Each row has a name. After each piece below comes the name of the row it's from, unless a question asks for something else. Each question is about the rows just above it.

(134): [  5  13  21 -19  16  -5  25 -10 -21  24  19  19  -7 -42  -6  -1 -16 -12
  34 -16  14  -1 -39  18 -16  18  -4 -39 -11 -15  11  -6 -19   3 -12   5
   4 -22 -10  22  12 -37  -4 -24 -10 -29 -22  11  -9 -45]
(132): [ -3  -2 -13 -17  -7  -5  15 -27 -12 -17 -14 -17 -39  12  -9  12   9   4
  14  11   1  -5  -4 -19   5 -30 -18  27  20  -5 -10 -41  19  15  20 -33
  -8   1   8  14 -37  29 -21 -29 -33  21  -9  -7 -22  17]
(80): [-19  -4   3  -2 -10 -30  22   4   5 -18  20  22   2  15 -47  10  25   3
   8 -23 -19 -16   2 -13 -31  -8  10 -10 -14  11   1 -33 -12  -8 -18 -30
 -37  34  23  25  16 -28 -38   0  11  -4 -16 -18 -20   6]
(153): [ 10  -7  -7   8  19  18   2  12  28  22   7  -1  -1   1  11  -7   7  -2
  20  17  19  37  -1   2   4 -21   8  18  -9   0  19  12  -4 -16  15  19
 -15 -14   2  12 -22 -16  -4  -1  17  15   2 -26  20   1]
(93): [-10   8  -2 -18 -19   2   5 -30 -23 -16 -16 -18 -30   6  -8  15  10  -8
  10   4   2   0  -4 -28   1 -33 -31  25  25 -19 -18 -20  22  11  22 -47
  -4 -14   3  34 -37  16 -13 -11 -38  23  11   3 -12  20]
(166): [ -4 -14 -20 -13 -16  -4  12 -17 -12 -16  -8 -13 -47  18  -7   5  12   7
  18   0   4  -7  -9 -20   8 -13 -11  21  19  -8 -10 -35  14  13  18 -34
  -6  -4  21  16 -37  34 -24 -36 -27  15  -6 -16 -21  18]
(38): [ -1  -9 -15 -15 -14  -4  13  -7 -11 -17 -10 -12 -44  21  -8   7  10   5
  20   0   1 -10 -11 -16  10 -15 -16  25  20  -6 -17 -42  16  19  21 -40
  -7   0  15  13 -40  33 -25 -34 -31  18  -6 -21 -23  15]
(22): [ -4 -16 -16 -12 -14  -1  12 -10 -10 -19  -9 -12 -45  19 -11   5  11   4
  13   3   5  -4  -6 -21  11 -10 -16  24  18  -6 -15 -37  16  25  19 -39
  -7  -1  22  18 -42  34 -24 -39 -30  14  -5 -19 -22  21]
[-45 -42 -39 -39 -37 -30 -24 -22 -21 -19 -19 -16 -16 -16 -15 -14 -12 -12
 -11 -10 -10 -10  -9  -7  -6  -6  -5  -4  -4  -1  -1   3   4   5   5  11
  11  12  13  14  16  18  18  19  19  21  22  24  25  34] is which row reordered? -> (22)
Which row holds these entries in another order? [-20  19 -16  -4   7 -37 -13  21 -20  -8 -34  16  -6  18  13 -16 -10 -13
 -14  18  -7 -12  15  34  18  12  18 -16   8 -21 -27 -35   0  -4 -47 -11
  -9   5  12 -17  21  -8  -4 -36 -13  -6   4 -24  -7  14] -> (166)
Put [-41 -39 -37 -33 -33 -30 -29 -27 -22 -21 -19 -18 -17 -17 -17 -14 -13 -12
 -10  -9  -9  -8  -7  -7  -5  -5  -5  -4  -3  -2   1   1   4   5   8   9
  11  12  12  14  14  15  15  17  19  20  20  21  27  29] back in order: which row is it? -> (132)
Put [-16 -38  22   2 -28 -30  34   3   0 -18  15 -19   6  16 -37 -13  -4   4
 -10 -31  23 -16 -14  -8   8  20 -19   3  -8 -30  -2  10  25   5   2   1
  25  11  11 -18 -47 -23 -10  22 -12  -4 -33 -18 -20  10] back in order: which row is it? -> (80)
Which row holds [  5  13  21 -19  16  -5  25 -10 -21  24  19  19  -7 -42  -6  -1 -16 -12
  34 -16  14  -1 -39  18 -16  18  -4 -39 -11 -15  11  -6 -19   3 -12   5
   4 -22 -10  22  12 -37  -4 -24 -10 -29 -22  11  -9 -45]? -> (134)
Shuffled (22) with one entry gone: [ -5 -16  11  13 -14  12   5 -30  24 -16 -10  -1  14  34 -15  22 -16  11
 -10 -22  -7  19  18   3 -10  16 -19  25 -39 -21  -4  19 -45  -1 -24 -37
  21   5  18 -19 -12   4  -6  -6 -12 -39  -9 -42  -4], missing -> [-11]
[ 20 -12   3  11  23 -38 -11 -13  16 -37  34   3 -14  -4 -47  22  11  22
 -20 -18 -19  25  25 -31 -33   1 -28  -4   0   2   4  10  -8  10  15  -8
   6 -30 -18 -16 -16 -23 -30   5   2 -19 -18  -2   8 -10] is which row reordered? -> (93)

(107): [  8  15  16   3 -15   3  -2   6 -15 -14  12   6   6   5 -12   1 -12   8
  -1  -1  -6   7   1  -4  -9  13  -2  -1  -3]
(131): [-19   3  29  22  31   5   6 -11 -20  -1  25 -12  12 -58   3 -13  13   0
  -3 -26  16 -27  15  22  18  36  19 -41   5]
(88): [ 12   7  -6  -1 -12 -15  -1   1   8   5  -1   1   2  -4   3  -3   6  -2
  16 -15   6 -14  13 -12  15  -9   8   6  -2]
(152): [-21  21   8 -15  -3   3  -8  18  -7  11  12   1   4   0   9  -8 -12   0
  14 -37  17  -2  17  13  26   2  -5   1  15]
(75): [-19  -6  29  22  31   5   6 -11 -20  -1  25 -12  12 -58   3 -13  13   0
  -3 -26  16 -27  15  22  18  36   6 -41   8]
(91): [-15  -4   8   6  -9   5  -6   7  -1  -3  -1   2  16  15   2   6 -12   1
 -15  -2 -14   6   8  12   3  -1  13 -12  -2]
(89): [  6 -15   2  -1   7 -10 -15  -4   1   6 -12  15 -14   5  -1   3  12  -3
  -2   8   1  16 -12   6  -6   5  13  -2   8]
q: [-19  -6  29  22  31   5   6 -11 -20  -1  25 -12  12 -58   3 -13  13   0
  -3 -26  16 -27  15  22  18  36   6 -41   8] -> (75)
Which entry of (107) is missing from [  1   7 -12  -1  -1  -1   6  -2 -15   5  13  12   8   6   3   8  -4  -6
 -12  -9   3 -14  15 -15   6  16   1  -2]? -> [-3]
Put [ 17  -2  17  13  26   2  -5   1  15 -21  21   8 -15  -3   3  -8  18  -7
  11  12   1   4   0   9  -8 -12   0  14 -37] back in order: which row is it? -> (152)
[  8  -2  13   5  -6   6 -12  16   1   8  -2  -3  12   3  -1   5 -14  15
 -12   6   1  -4 -15 -10   7  -1   2 -15   6] is which row reordered? -> (89)
Where do [  8  15  16   3 -15   3  -2   6 -15 -14  12   6   6   5 -12   1 -12   8
  -1  -1  -6   7   1  -4  -9  13  -2  -1  -3] appear? -> (107)
[ -2   6   8  -9  15 -12  13 -14   6 -15  16  -2   6  -3   3  -4   2   1
  -1   5   8   1  -1 -15 -12  -1  -6   7  12] is which row reordered? -> (88)
[-15 -15 -14 -12 -12  -9  -6  -4  -3  -2  -2  -1  -1  -1   1   1   2   3
   5   6   6   6   7   8   8  12  13  15  16] is which row reordered? -> (88)

(140): [ 22 -47  57 -13  24   7   4]
(3): [  0  30 -51 -44  26 -17  17]
(104): [ 58 -14 -17  31  36   8  23]
(31): [-47  45   0   6   9 -36  31]
(55): [  4 -35  -5 -55  -2 -47  14]
(125): [-38 -11  29 -10 -11 -58 -16]
(148): [ 6 39 12 12 57 38 13]
(45): [-51  26 -44   0  31 -17  17]
(78): [ 23  31 -17 -14  58  37   8]
(104) without one entry, shuffled: [-14  58  23  36 -17   8]. Gone: -> [31]
Put [-17 -14   8  23  31  37  58] back in order: which row is it? -> (78)
(125) without one entry, shuffled: [-11 -38 -11  29 -16 -58]. Gone: -> [-10]
Put [ 17 -17  26 -44 -51  30   0] back in order: which row is it? -> (3)

(13): [-21  11  -2   7  -2  -5   2   1  -2  -4  -1  -2   9  -2   9  -9   1  12
  -4   3  -1  -5   3  11  16 -12   0   2  -5   3  10  19   2   6   6  -4
 -12  -6   8 -11  -3   0   0   0   0   4 -16  -5   1   5   1 -15   8   6
  -1  56   8  -2  12   4  12  -2  -6]
(19): [ -6  -2   3  -4   6 -15  11   0   1  55  -5  -9  -4  -1  -2 -16   9   0
  12   6   3   2   1  -2   8  12   9   4  -5  16 -12  -2   1   7   1  -3
  -1  -6  -1   3   8  -2   0  -4   4  -5  -5   0   5   5 -21   8  -2   2
  10  12  19 -11 -12   2   2  11   0]
(42): [  3  -3   5  -3   2  11 -22   5  -2 -13  -8   8   3   4  -1   5  -1  -2
  10   3  30  -1   4  -1 -17  27  -6  -6   6  12   8   8   5  -8   7   3
   1 -13  -9   2 -16 -15  -2  -7   5   2  -3   1  12   5  13   4  12  -4
  -9  22  -3  -7  10  13  -3  11   8]
(32): [  9   2  -1   0 -12  16  -4  11   7 -15 -12  -2  -4   2  -5 -21   1  -2
   0   0   3   0  -2   6  -5   2 -11   3  56   5   4  -6  -6  -4  -5  19
  12  -2  -1   1  10   1  12   0   8   9   8  -2   6  12  11  -2   1   4
  -1  -2   3   5   8  -5  -3 -16  -9]
[  0  11   2   2 -12 -11  19  12  10   2  -2   8 -21   5   5   0  -5  -5
   4  -4   0  -2   8   3  -1  -6  -1  -3   1   7   1  -2 -12  16  -5   4
   9  12   8  -2   1   2   3   6  12   0   9 -16  -2  -1  -4  -9  -5  55
   1   0  11 -15   6  -4   3  -2  -6] is which row reordered? -> (19)
Which row holds these entries in another order? [  1  -1   9  -9   1   4  -5   3   0  -3 -16  19  -4   0   6   0  -5   9
   5   8   3   2  -1 -12  10  -2  -6  11   0   1   5  12  12  -5 -21  16
  -6   1  -2  -5   0 -12   3  11 -11  -4   2   7   8  12  -2  -2   8   2
  56  -4   4  -2  -2   6  -1 -15  -2] -> (32)
Which row holds [  3  -3   5  -3   2  11 -22   5  -2 -13  -8   8   3   4  -1   5  -1  -2
  10   3  30  -1   4  -1 -17  27  -6  -6   6  12   8   8   5  -8   7   3
   1 -13  -9   2 -16 -15  -2  -7   5   2  -3   1  12   5  13   4  12  -4
  -9  22  -3  -7  10  13  -3  11   8]? -> (42)
Put [-21 -16 -15 -12 -12 -11  -9  -6  -6  -5  -5  -5  -5  -4  -4  -4  -3  -2
  -2  -2  -2  -2  -2  -1  -1  -1   0   0   0   0   0   1   1   1   1   2
   2   2   2   3   3   3   4   4   5   5   6   6   7   8   8   8   9   9
  10  11  11  12  12  12  16  19  55] back in order: which row is it? -> (19)
Put [-21 -16 -15 -12 -12 -11  -9  -6  -6  -5  -5  -5  -5  -4  -4  -4  -3  -2
  -2  -2  -2  -2  -2  -2  -1  -1  -1   0   0   0   0   0   1   1   1   1
   2   2   2   3   3   3   4   4   5   5   6   6   7   8   8   8   9   9
  10  11  11  12  12  12  16  19  56] back in order: which row is it? -> (32)

